Where one turn sends some rows of the set: a few examples, then the rows asked
Sabo: -114  -37  181   36  413  146   28 -236   15   32   78   14    0 -311   36   43  -75   99  -39  -97   12  -76 -228  165  -20  -47  -25  174
dab:  -73   -9    7  153  335  111   70 -139   52    0 -411  -15 -160  158   24  -18  -34 -341   54   46   43  -61   62 -123  -71  -99   -6  157
Des:  -65   56  -37  120 -206   64   -6 -195   28  -28 -262  118   67  150  -53  264 -180  -89   11  -70   24  -55 -113 -254   27  -19  -63   11
lazek:   -8   75  -16  158  287   59   12  -55    8  -19 -452  -46  -88  148  100  -16   60 -281   38   55  115  -23   88  -90  -30  -86  -19   81
Mado:  -51   56  170   27  385   82  -37 -175  -23   24   66   -9   55 -319  117   71   25  117  -70 -113   71  -51 -179  202   32  -37  -38   86
Maf: -138  -68  -24  121 -207   87   13 -192  -39   32  373 -151  -55   -8  -74  129   41   48   -5  206   33  -72  -58 -111   41   44  -73  220
romal:  -66  -77   40   69  328   -4  -67 -159  -82   15   29   33 -331   25  -68 -155   14  195  -25  187  -47  -73  270  135   45  111 -109  -54
rason:  -78   41  -28  109 -210   67   -2 -214   32  -19 -240  119   56  154  -57  273 -195 -104    1  -78   10  -64 -113 -254   19  -29  -73    0
zan:  -60   -3  166  106  383  131   23 -125   11   10    7  -26   53 -305   64   17    3  198  -19  -57   84  -43 -269  154  -13   -7  -29  170
muto:  -67  -94   27  103  333    5  -42 -117  -71    5   -2   27 -329   36  -81 -170    8  242   -1  212  -34  -67  234  113   29  129 -102  -21
zolen:  -61   61  -26  102 -210   59  -12 -209   30  -22 -244  123   65  149  -40  282 -176 -106   -1  -84   13  -61  -99 -245   36  -34  -77   -6
duza:  -44   70   14   84  318   50   -5 -167    7   11 -366   -2 -140  137   97   24   24 -401   -2   -6   50  -65  149  -76  -20 -136  -15   53
mogo:  -90 -119   42   80  345   28  -27 -175  -61   26   27   36 -363   29  -99 -170  -14  202   -6  195  -74  -86  239  113   18  115 -104  -11
giz: -111  -26  -27  121 -219   65    0 -148  -57   25  348 -165  -28   -1  -44  135   79   72  -11  215   57  -63  -61 -107   63   57  -75  188
tuk: -110  -28  -22   94 -220   56  -14 -193  -60   44  389 -141  -47  -14  -34  154   62   34  -34  190   31  -73  -34  -96   66   37  -80  173

zolen moves to -> rason
romal moves to -> mogo
Now these:
lazek moves to -> duza
zan moves to -> Mado
tuk moves to -> Maf

Where one turn sends some rows of the set: a few examples, then the rows asked
Tasuz:  -74   38 -222    0   33   54   59  139 -232  205  109  152 -143  123 -212  -95   75 -144  156  140    6
Vimiz: -156 -171  -56  -95  272  -31  112  -71    7  -81  157   49 -109  -97   18  -65   86 -161  374  -42   17
kug: -109  125  -69   43 -125    7   28  118  -37  -98  -60  -61 -286  -13   14 -239  107  154  196  275 -168
fizes:  -12  -64  -72    4   78 -123  -39   66    9 -166 -244  -96 -117  143   21  -64  311  -28 -195  142   86
Bis:  -40  -40  -25   20   95  -82   66  -18  -12  -76  -96  157  143  177 -201  158 -237  -79  -28   26    1
Vedid:  -57  216  -44   45   24  -21  -29   53  117  -29   97   71  -43   -1 -362   -6 -115  175  165  124 -212
Tetud:  -51  119   29 -123  -18    4  -33   16   52   25   67  152   44  152   42  275  225 -167  185 -180  -78
Lelop:   35    8  -92   25   67 -107   81   79   49 -188   15   95  360   15  -69 -101 -143 -120  186  156  -86
kan:  56  51 -15 -84 -65 -29  81 -14 131 117  -9 160 -62 100  58 311 328 106 186   5 -99
Bip: -220  179   46  -56  -60   33  -38   62 -125 -104  -22   11 -358   84   -1 -111  -74 -101  110  -20  -61
nof:   41   64 -105   -5  -86  -15   19   94  135   18   37   66  163   60   36  115  423   83  286  139 -199
zaruf:   64   -6  -53  -20  278  -98   34   46    0 -227 -205   72  201   20 -108   23   -7  256   46  172   85
fip:  -64  -69   32  -82  145  -84   18   24  -78  138  -45 -160  163   23  109  196  281  -36   -2 -107  -68
Fabo:  -20  127   14 -188 -173    9   97    6  -67 -237   63   44 -218  -82   56  -43  146 -180  135  -82  153
Kubuv: -113 -198 -119  -35  238  -38  129  -32   44  -90  144    3  -46 -144   11 -145  185  -44  421  113  -43
Kif:  -46  -47  -70  -92    3  -83   95   38  -60 -133   -9   38  -48    2  273 -195  232  -91   49  101  276
neli:  -41  -90    7  -94   99  -82   98    9  -72  180    4 -120  160  -43  194  156  296   42   81  -42  -20
mab:  200  139 -168  -54  156 -121   11  219   13   36   -9    6 -146  -14 -158 -160  177 -212  153  149 -262
garat:   42   34  -48  -52 -181  -16   83    4    5 -171 -159  -48 -333    6 -145   77  287  112  -47  120   23
Big:    9   89 -109  -69 -227   17   89   92  -33 -274   53  -53  -53 -130   14 -209  302  -40  216  166   40
sab:  -33  -54  -50  -12   89 -115  -54   57   -9 -171 -235  -82 -132  158   18  -38  273  -74 -212   83  109
bipi:   24   13 -220  -17   23   11  149  107 -168  256   75  175 -242   65 -150  -61  112   -7  171  208    7
kom:  -33  -89  -18  -38  118  -93   33   55  -47  132  -57 -190  204   -8  108  139  349   52   33    8 -110
tupi:  173   -5    9  -97   86 -180  234  -42  135  -71  -36  204   79  -47   62   79 -199    1  148   77    3
vitel:  -43  222    3    0   41  -37   -8   14  118   -2   95  110 -128    6 -336   58 -158  153  141   49 -166
nor:   -2  236  -19  -31    9  -41   58   29  139  -22  186  134  -61 -103 -205  -56 -137  151  280   98 -147
vupu:   12   22    0  -62  308  -87    1   20  -41 -233 -185  106  168   67 -114   83  -94  134    1   28  138
tevib:   -4   29  -47  -61  261  -59   30   58  -61 -260  -74  113  300   -9  -27  -66  -65  116  147   99  158
pib:  -64  251  -11  -30   23  -18    4   47   94  -53  208  124  -12  -64 -238  -65 -173   58  267   38 -140
Voru: -125   71  -69   -5 -160   60  -77   75 -113 -274  -97 -101 -131  107 -260   -7  237 -118  -58   35    5
tib:  -81  -40  -83  -74   -5  -64   66   57  -80 -155    3   20    7   17  245 -229  238 -121   55  105  259
Muv: -106  -77  -17  -60   98  -49   29   51 -116  133   27 -153  262   -7  141   98  294  -33   88  -48  -41
feded:  -51  157   41  -66  -64  -46   66   41    1  -65  -92    3 -469  -12   73  -91    9   89  127  103 -116
rakod: -189 -219 -106   63  313  -29  -44  -23   20 -103  -66  -97 -117   79 -291   38  182  -58  135   56 -157
vupi: -212  182  -38   40  -72   38 -109  160  -98 -187  -35  -98 -187   74  -64 -257   33  -79  152  133 -191
mava:   72   16  -10 -112  265 -102  109    2  -13 -201 -104  162  163  -47   39   13  -78  194  134   87  190
bup:  197  159  -99 -124  184 -130   28  167    4   66   -9   62 -253    4 -124  -62   96 -269  112   21 -200
bik: -129   83  -85   16  -61   62 -112  104    7  -16   59   63  228  201  -89  153  328 -111  200   -9 -159
Riko:   92  -96 -120   93   36 -119  161   14   92  -46 -141  109  165   73 -164   61  -70  188   52  302  -87
nunop:  -95 -240  -69   12  310  -75   50  -78   86  -40  -99  -51 -257   31 -218  116  189   52  127   70 -129

vitel moves to -> nor
Kif moves to -> fizes
Now these:
garat moves to -> Big
Vimiz moves to -> nunop
bipi moves to -> mab
fip moves to -> neli
vupi moves to -> Bip
Bis moves to -> tupi
vupu moves to -> mava
Tetud moves to -> kan

